Here are some points:
np.array([-0.96, -0.12, 1.28, 0.73, 1.76, 0.93, 0.02, 1.84, -0.53,
          0.47, -2.19, 0.68, -0.03, 0.99, -2.31, 0.82])
np.array([1.42, -0.20, -0.04, 0.12, -1.12, -1.06, -0.29, -1.17, 0.40,
          0.77, -0.10, -1.54, -0.21, 0.38, 2.49, 1.64])
np.array([-0.12, 0.25, -0.97, -0.68, -0.82, 0.19, 0.14, -1.32, 1.35,
          1.54, 1.17, 0.22, 1.48, 0.46, -0.54, -0.08])
np.array([-0.10, 0.83, -0.60, 0.66, 1.23, -2.01, -1.25, 0.72, 1.64,
          0.68, 0.07, -0.07, -0.61, 1.09, 0.82, 0.71])
np.array([0.83, -0.48, 0.46, 0.66, 1.47, 2.31, 1.96, 0.50, 0.32,
          0.52, -0.76, -0.37, 1.87, 1.62, -1.17, -0.10])
np.array([-0.31, 0.44, 0.13, -0.54, 2.64, 0.81, -0.12, 0.45, -0.19,
          -0.08, -0.59, 0.68, 1.24, -0.34, 0.13, 0.08])
np.array([0.82, 0.09, -0.82, 0.22, -0.87, -0.30, -0.24, 0.48, 0.24,
          0.17, -0.92, 0.49, 0.11, 0.34, 1.96, -0.63])
np.array([-0.83, -1.13, 1.18, -0.07, 0.93, 2.34, 0.37, -0.76, -0.73,
          0.04, 0.38, -0.25, 2.41, 0.01, 0.02, -0.56])
np.array([1.53, 1.21, -0.90, 1.19, -2.21, -0.86, 0.72, -1.37, 0.44,
          0.17, -0.10, -2.11, 1.21, 0.81, 0.95, 0.28])
np.array([0.25, 0.59, 0.75, 1.25, -0.91, -0.33, -0.34, 1.09, 0.58,
          -0.31, -0.12, -0.62, -2.30, 0.35, 0.48, 1.84])
np.array([-0.24, -1.40, 0.19, 0.94, 0.73, 1.15, 1.22, -0.82, 0.56,
          0.52, 0.21, 0.12, 1.85, -0.54, 0.64, -0.45])
np.array([0.35, -0.98, -0.50, 0.12, -1.27, -0.71, -1.58, 1.40, 0.07,
          -0.49, 0.33, 0.23, 0.16, -1.98, 0.67, -0.41])
np.array([0.11, -0.65, -0.19, -1.50, 0.66, -0.52, -0.52, -1.64, -0.32,
          -0.68, -0.10, 0.85, -0.29, -0.19, 0.30, 0.14])
np.array([-0.36, -1.74, 0.38, -1.28, -0.75, 0.22, -0.31, -0.98, 0.21,
          -1.99, 1.32, 0.83, 0.25, -1.12, 1.62, -0.96])
np.array([-0.39, -0.12, 1.11, 0.53, 1.64, 1.86, 2.66, -0.24, 0.57,
          0.15, 2.08, 0.66, 2.82, 0.67, 0.71, 0.81])
np.array([0.16, 0.45, 1.29, -0.71, 0.31, -0.30, 0.80, 0.37, 0.29,
          1.40, 0.20, -1.52, -3.19, 0.73, -0.17, 1.63])
np.array([0.13, -0.80, -0.07, 0.15, -1.65, 0.96, -0.70, -1.49, -1.03,
          -0.72, 1.20, -0.16, -1.10, -0.94, 0.12, -2.40])
np.array([-1.61, 1.39, 0.78, -1.03, 2.24, 0.43, -1.15, -0.87, 0.10,
          -1.04, -0.41, 1.02, -0.84, -0.60, 0.03, -0.12])
np.array([0.23, 0.09, -1.46, -0.50, -2.25, -0.77, -0.20, 0.47, 0.85,
          -0.33, 0.38, -1.03, -0.59, -1.02, 0.20, -1.18])
np.array([-0.73, -1.47, 1.21, -0.48, 0.04, -1.66, -0.91, 1.35, -0.23,
          -0.02, 1.20, -0.15, -3.16, -0.04, -0.80, 0.50])
np.array([-0.92, -0.36, 0.74, 0.53, -0.47, -2.41, -0.62, -0.09, 0.41,
          1.29, -0.52, -0.79, -0.63, -1.51, 1.34, -0.15])
np.array([-0.12, -0.18, -0.48, 0.08, 0.09, -0.32, -0.10, 2.62, 1.15,
          0.40, -1.73, -0.70, -1.41, 0.52, 0.02, 0.03])
np.array([0.48, 0.49, -0.16, 0.58, -1.46, -0.55, 0.29, -0.79, 1.44,
          0.11, 0.60, -1.45, 1.51, 0.72, 1.27, -0.60])
np.array([0.07, -0.06, 1.49, 0.30, 0.10, -2.31, 0.19, 0.04, 1.28,
          0.00, -0.85, -2.24, -2.85, 0.57, -1.23, -0.66])
np.array([0.84, 1.30, 0.51, -0.80, -0.17, -1.33, -0.48, -1.55, 0.04,
          -0.34, -0.67, -0.50, 0.39, -0.75, -0.39, -0.11])
np.array([-0.92, -0.54, 1.61, -0.52, 1.01, 1.40, 1.89, -0.74, 0.66,
          -0.76, 1.53, -0.39, 0.96, -0.45, 0.73, 0.80])
np.array([-0.79, -0.43, 0.30, -0.50, 1.34, 0.67, 0.23, 0.42, -0.37,
          -0.61, -0.91, 1.11, 1.02, 0.27, 0.06, 0.94])
np.array([0.74, 1.64, 0.59, -2.61, 1.02, -1.20, -0.30, -1.62, -0.38,
          -1.29, 0.87, 0.85, 0.74, -0.96, 0.91, -0.15])
10 more points follow, each with its number after it:
np.array([0.56, 0.20, -0.16, 0.20, 1.15, 1.44, 0.32, 0.11, -0.38,
          0.73, -0.25, 1.39, 1.88, 1.57, 0.01, 1.24]) 0
np.array([0.54, 1.16, -0.48, -2.52, 0.65, -0.14, 0.26, -2.89, -1.65,
          -0.06, 1.19, 1.46, 0.45, -0.97, 1.63, -0.56]) 1
np.array([0.34, 0.38, 0.11, -0.32, 0.11, -0.66, -0.05, -1.66, -1.42,
          -1.48, 0.35, 1.13, -0.01, 0.10, -0.56, -1.17]) 2
np.array([0.92, 0.37, -0.55, 0.12, -1.35, -0.54, -0.30, -0.29, 0.14,
          -0.45, 0.74, -0.58, -1.28, -0.39, 0.22, -0.65]) 3
np.array([0.63, 0.04, -0.16, -0.24, 0.11, -1.00, 0.68, -1.72, -0.43,
          -1.81, 1.16, 0.35, -0.24, -0.67, 0.70, -0.63]) 4
np.array([0.55, 0.47, -0.61, -0.99, -0.65, -0.13, 0.10, 0.07, 1.53,
          1.73, -0.84, -0.97, -0.35, 0.96, -0.02, -0.93]) 5
np.array([-0.69, -0.49, -1.34, -0.11, -0.76, -0.04, -0.17, -0.28, -0.62,
          0.11, 0.76, -0.73, -1.10, -1.03, 0.80, -2.23]) 6
np.array([-0.46, 0.77, 0.28, -0.58, -1.57, -0.42, 0.34, 0.28, 0.06,
          0.25, 1.22, -0.20, -0.55, -0.70, 0.54, -1.33]) 7
np.array([-0.41, -0.32, 0.38, 0.14, 0.22, -0.48, -0.56, -0.31, 0.93,
          -0.67, 0.97, -0.05, -0.95, -0.43, 0.73, -1.94]) 8
np.array([-0.55, 0.03, -0.86, 0.45, -0.86, 0.01, 0.33, 0.17, -0.36,
          -0.39, 1.09, -0.93, 0.24, -1.21, 1.37, -1.67]) 9
Which of these numbered points is nearest to each point below, ignoring the 2 directions in which the first points spread most? Its number follows each.
np.array([0.09, -0.25, -1.31, -0.41, -0.64, -0.31, -0.28, 0.35, -0.02,
          0.45, 0.44, -1.02, -1.79, -1.27, -0.02, -1.39]) > 6
np.array([-1.33, 0.13, 0.04, 1.04, 1.29, 1.09, 0.51, 1.14, 0.04,
          0.50, -0.56, -0.04, -0.37, 3.83, -1.88, 3.35]) > 0
np.array([-0.73, -0.36, 0.06, 0.63, -0.93, -0.47, 0.37, 0.68, 0.47,
          -0.75, 0.30, -0.43, -0.62, -0.95, 0.01, -0.88]) > 9
np.array([-0.13, -0.38, 0.64, 0.03, 0.57, -0.93, 0.28, 2.13, 0.06,
          -0.10, 0.16, 0.35, 0.10, 0.01, 1.80, -1.14]) > 9
np.array([-0.73, 0.02, 0.04, 0.09, -0.16, 0.99, 1.62, 0.49, 0.01,
          -0.30, -0.58, -0.24, 1.00, 0.16, 0.57, -0.39]) > 9
np.array([-0.56, -0.42, 1.28, -0.41, 0.29, -1.40, 0.07, 2.49, 1.66,
          1.92, -0.27, -0.67, -3.14, 0.29, -1.04, 1.76]) > 7
np.array([-0.15, -0.04, 0.33, -0.02, -0.56, -1.46, -0.63, -1.58, -0.32,
          -0.74, -0.10, 0.04, 1.17, -1.69, 2.18, -2.27]) > 8
np.array([-1.23, 0.24, -0.19, -1.13, 0.94, -2.13, -0.93, -1.59, -0.84,
          -0.97, 0.66, -0.34, -0.29, -1.02, 0.74, 0.23]) > 4
np.array([-0.44, 2.16, 1.64, 0.28, 2.06, -0.28, 2.11, 1.79, 1.54,
          2.53, -0.58, -1.39, -0.82, 1.95, -2.31, 2.48]) > 5
np.array([-0.03, 0.25, -1.37, 0.23, -1.37, -1.42, 0.12, -0.26, 0.24,
          -0.64, -0.29, -0.93, -1.33, -1.43, 0.92, -0.71]) > 9
np.array([0.39, 0.55, -0.18, -0.15, -0.89, -1.23, 0.03, 0.78, 1.59,
          1.22, -1.47, -0.03, 0.15, -0.79, -0.62, 0.20]) > 5
np.array([-0.41, -0.19, -0.65, 1.22, -0.07, -0.40, -0.20, 0.41, 1.77,
          -0.34, 0.62, -0.28, -0.19, -0.65, -0.13, -1.35]) > 8
np.array([0.13, -0.61, 0.49, -0.40, -0.16, -1.31, -1.00, -1.98, -0.59,
          -1.45, -0.94, -0.10, 2.73, 0.03, 0.14, -1.59]) > 2
np.array([-0.64, 0.10, -0.05, 0.46, -1.73, -0.38, 0.06, 0.29, 0.23,
          -0.02, 0.72, -0.12, -1.16, -1.26, 0.46, -1.24]) > 7
np.array([-0.34, 0.83, 0.31, -2.22, 0.86, -0.79, -0.20, -1.08, -0.83,
          -1.43, 0.09, 0.39, -0.67, -0.82, 0.55, -0.81]) > 1
np.array([1.41, 0.17, -0.42, 0.78, -1.18, 0.82, -0.25, -0.67, -0.19,
          -0.08, 0.55, -0.37, -0.67, -0.10, 1.35, -0.38]) > 3
np.array([0.95, 0.17, -0.26, -0.74, 0.36, -0.97, 0.34, -2.18, 0.54,
          0.43, 1.20, 0.51, 0.85, -1.97, 0.96, 0.52]) > 4
np.array([1.37, 1.77, 1.70, -0.90, 1.43, -0.44, -0.64, 1.00, -0.12,
          0.59, -1.68, 0.41, -0.28, 2.01, -1.28, 1.81]) > 0
np.array([-0.02, -0.82, -0.40, -0.86, -1.22, -0.83, -0.31, -2.61, 0.17,
          -1.55, 1.50, -0.31, 0.98, -2.50, 1.95, -1.10]) > 4
np.array([-0.53, 2.38, -0.51, -0.17, -0.14, -0.89, 0.31, 0.28, -0.40,
          -0.17, -0.64, 0.05, 2.08, -0.16, -0.15, -2.10]) > 7
np.array([0.22, 0.66, -0.19, -0.53, 0.22, 0.78, -0.44, -1.26, -0.73,
          -0.18, 0.51, 1.36, 1.23, 1.80, 0.03, 0.85]) > 0
np.array([0.24, 0.63, -1.83, 0.11, -0.59, -0.79, -0.77, -0.83, -0.35,
          0.32, -0.36, -1.53, -0.50, -1.40, 0.48, -1.59]) > 6
np.array([-0.55, 1.34, 2.92, -0.87, 0.81, -2.63, -0.21, 1.84, 1.60,
          1.28, -0.91, -1.07, -2.31, 1.00, -1.08, 1.85]) > 7
np.array([-1.14, 0.13, -0.61, -0.31, -0.07, -1.07, 0.82, 0.52, 0.69,
          0.75, -0.05, 0.42, -0.18, -0.89, 0.43, -1.39]) > 7
np.array([0.12, -0.08, -1.22, 0.15, 0.17, -1.20, -0.25, 1.49, -0.04,
          -0.01, 0.12, 0.60, -0.84, -0.74, -0.21, -1.05]) > 9
np.array([-1.33, 0.26, -1.08, -0.14, -0.32, 0.38, -0.24, 0.22, 0.30,
          -0.34, 1.95, -0.50, -1.91, -0.76, 1.43, -1.17]) > 6
np.array([-0.39, 1.51, 0.30, -0.40, 0.69, 0.92, 0.74, -0.11, -0.58,
          0.31, -0.81, 0.38, 0.58, 2.30, 0.51, 1.35]) > 0
np.array([0.60, -0.33, -1.56, 0.89, -0.38, -0.14, 0.21, -0.39, -0.08,
          -0.65, -0.86, -0.17, 1.72, 1.88, 0.90, 0.08]) > 0
np.array([0.00, 0.26, 0.68, 0.26, 0.60, 0.38, -0.01, 1.35, -0.32,
          0.82, -1.21, -0.17, -2.55, 0.02, -2.16, 1.70]) > 3
np.array([-0.27, -0.58, 0.32, -0.52, -0.47, -0.09, -1.12, -1.73, -1.56,
          -2.64, 1.19, 0.83, 1.05, -0.07, 1.03, -1.44]) > 2
np.array([-0.31, -0.12, 0.11, -1.09, -1.44, -1.13, -0.77, -1.06, 0.79,
          -1.18, 0.13, -1.26, 0.11, -0.49, 0.80, -1.82]) > 8
np.array([-0.58, -0.74, 3.14, 0.03, 0.82, 0.36, -0.61, 0.03, -0.18,
          -2.12, -0.79, -0.02, -1.97, 0.71, -0.50, 0.65]) > 4
np.array([0.76, 0.72, -0.59, -0.46, -0.13, -0.88, 0.36, -1.55, -0.07,
          1.02, -0.52, -0.92, 0.13, -0.25, 1.94, -1.31]) > 5
np.array([1.31, 0.03, -1.22, 0.05, -2.21, -0.07, 0.42, 0.13, -0.99,
          0.16, 0.01, 0.44, -0.28, -0.02, 0.61, -1.31]) > 3
np.array([-0.15, -0.17, -0.79, 0.67, -0.97, -2.00, 0.28, -0.27, 1.15,
          0.32, -0.21, 0.11, -0.72, -1.38, 0.40, -1.92]) > 8
np.array([-0.57, -0.06, 0.93, -0.44, 1.48, 0.50, -0.01, 0.00, -0.25,
          1.19, 0.04, 0.02, 0.67, 1.49, 0.09, -0.90]) > 5
np.array([-3.00, -0.81, -2.31, -0.61, 2.16, -0.80, -2.03, 3.04, 1.81,
          1.12, 1.84, 0.44, -0.08, 0.23, -3.08, 1.54]) > 9
np.array([0.38, 1.38, 1.52, -0.74, 1.70, -0.77, 0.54, 1.78, 1.12,
          1.48, -1.47, 1.95, -1.34, 4.08, -2.74, 2.96]) > 0
np.array([0.63, 1.38, 1.23, 0.14, 0.81, -1.63, 0.69, 0.78, 2.88,
          1.32, -0.51, -1.16, -2.25, 1.48, 0.51, 2.05]) > 5
np.array([-0.79, -0.65, 0.19, -0.29, 0.17, -0.57, -1.48, 0.09, -0.47,
          -1.40, 1.76, 0.05, 0.04, -1.50, 1.56, -0.97]) > 8
np.array([0.15, 1.19, -0.69, 0.13, 2.25, 0.59, -0.72, -1.67, -1.26,
          -0.19, 0.10, 1.28, 1.06, 0.08, -0.45, 0.18]) > 2
np.array([1.20, -0.37, 0.77, -1.38, -0.51, -0.90, -0.35, -1.70, -0.28,
          -1.34, -0.92, -0.34, 0.28, -1.27, 1.35, -1.21]) > 4
